In the data rows, 500 means zero.
Here are some numbered points:
[602, 486, 573, 529, 622, 291, 538, 672, 464, 582, 547, 451] 0
[531, 455, 580, 589, 626, 435, 403, 620, 531, 634, 623, 481] 1
[708, 423, 591, 403, 387, 365, 295, 346, 376, 508, 582, 552] 2
[570, 575, 325, 459, 291, 627, 599, 250, 347, 390, 425, 563] 3
[608, 469, 587, 621, 570, 502, 434, 621, 559, 579, 563, 562] 4
[490, 696, 217, 487, 389, 634, 931, 571, 378, 486, 407, 504] 5
[566, 404, 630, 589, 520, 420, 410, 580, 571, 539, 522, 451] 6
[288, 514, 637, 484, 485, 455, 565, 505, 559, 595, 415, 584] 7
[463, 454, 695, 583, 421, 392, 556, 518, 498, 589, 529, 464] 8
[472, 489, 463, 413, 312, 475, 559, 315, 565, 305, 420, 516] 9
[568, 580, 429, 555, 378, 561, 801, 515, 422, 460, 474, 529] 10
[559, 499, 541, 429, 430, 572, 288, 468, 458, 374, 470, 518] 11
[497, 595, 637, 442, 572, 417, 422, 638, 514, 460, 635, 478] 12
Which five points above are nearest to each new point, looking only along the 4 directions in which the numbered points spread most? Their numbers follow each, nearest first.
[555, 450, 649, 437, 704, 465, 266, 575, 542, 584, 487, 473] 12 6 1 4 0
[550, 574, 535, 540, 701, 417, 390, 528, 556, 510, 462, 440] 12 4 1 6 0
[508, 521, 472, 559, 653, 684, 689, 771, 597, 708, 464, 539] 0 4 12 1 10
[555, 618, 288, 496, 368, 587, 781, 719, 527, 562, 447, 399] 10 5 0 4 3
[548, 586, 450, 478, 423, 482, 568, 515, 623, 717, 443, 565] 8 7 10 4 6
[388, 431, 606, 528, 466, 418, 474, 435, 480, 376, 678, 474] 6 8 12 11 7
[396, 556, 475, 402, 575, 527, 494, 475, 407, 480, 435, 632] 11 9 12 7 4
[593, 566, 487, 617, 553, 481, 573, 614, 509, 564, 645, 371] 0 4 1 12 6
[599, 553, 337, 636, 353, 648, 716, 611, 359, 589, 420, 415] 10 5 3 0 4
[531, 522, 546, 545, 550, 445, 485, 656, 629, 596, 532, 403] 4 1 12 0 6
[485, 559, 520, 404, 397, 605, 356, 184, 351, 331, 378, 456] 9 11 3 2 10
[338, 418, 690, 484, 761, 448, 398, 570, 717, 561, 411, 585] 12 7 6 1 4
[632, 433, 518, 548, 494, 485, 317, 585, 424, 543, 458, 517] 4 6 12 1 11
[498, 425, 515, 430, 725, 542, 407, 266, 512, 621, 573, 581] 6 11 12 4 8
[521, 580, 509, 388, 628, 536, 438, 488, 525, 582, 519, 531] 12 4 6 11 1
